x =
[[125 130 137 118 132 150 128 123 118 120 122 148 133]
 [127 112 136 128 117 120 119 142 128 112 116 131 138]
 [131 124 117 126 126 127 114 102 124 123 131 125 143]
 [124 145 141 116 141 137 136 142 117 122 123 133 135]
 [138 137 141 131 122 121 114 141 129 130 132 111 137]
 [117 143 126 142 129 128 120 135 128 147 125 139 123]]
The top-left entry is 125
Read off the bottom-left entry.
Answer: 117
The smallest entry in the last column is 123
Read off the top-right entry.
Answer: 133
The top entry of the column that holds the largest entry -> 150
Read off the largest entry in the last column.
Answer: 143
Read off the fourth entry from the end, reading row by row.
Answer: 147
The entry directly above the smallest entry is 142
Read off the 3rd entry on the main diagonal.
Answer: 117
The third entry, reading row by row -> 137
The entry directly below the smallest entry is 142
The first entry of the smallest entry's row is 131
Read off the fifth-last entry, reading row by row.
Answer: 128
The fourth entry, reading row by row: 118
The 2nd entry on the diagonal from the top-right corner -> 131
Read off the second entry on the main diagonal.
Answer: 112
Read off the smallest entry.
Answer: 102
Read off the entry just left of the largest entry.
Answer: 132
The third entry from the end, reading row by row is 125
The largest entry in the first column -> 138
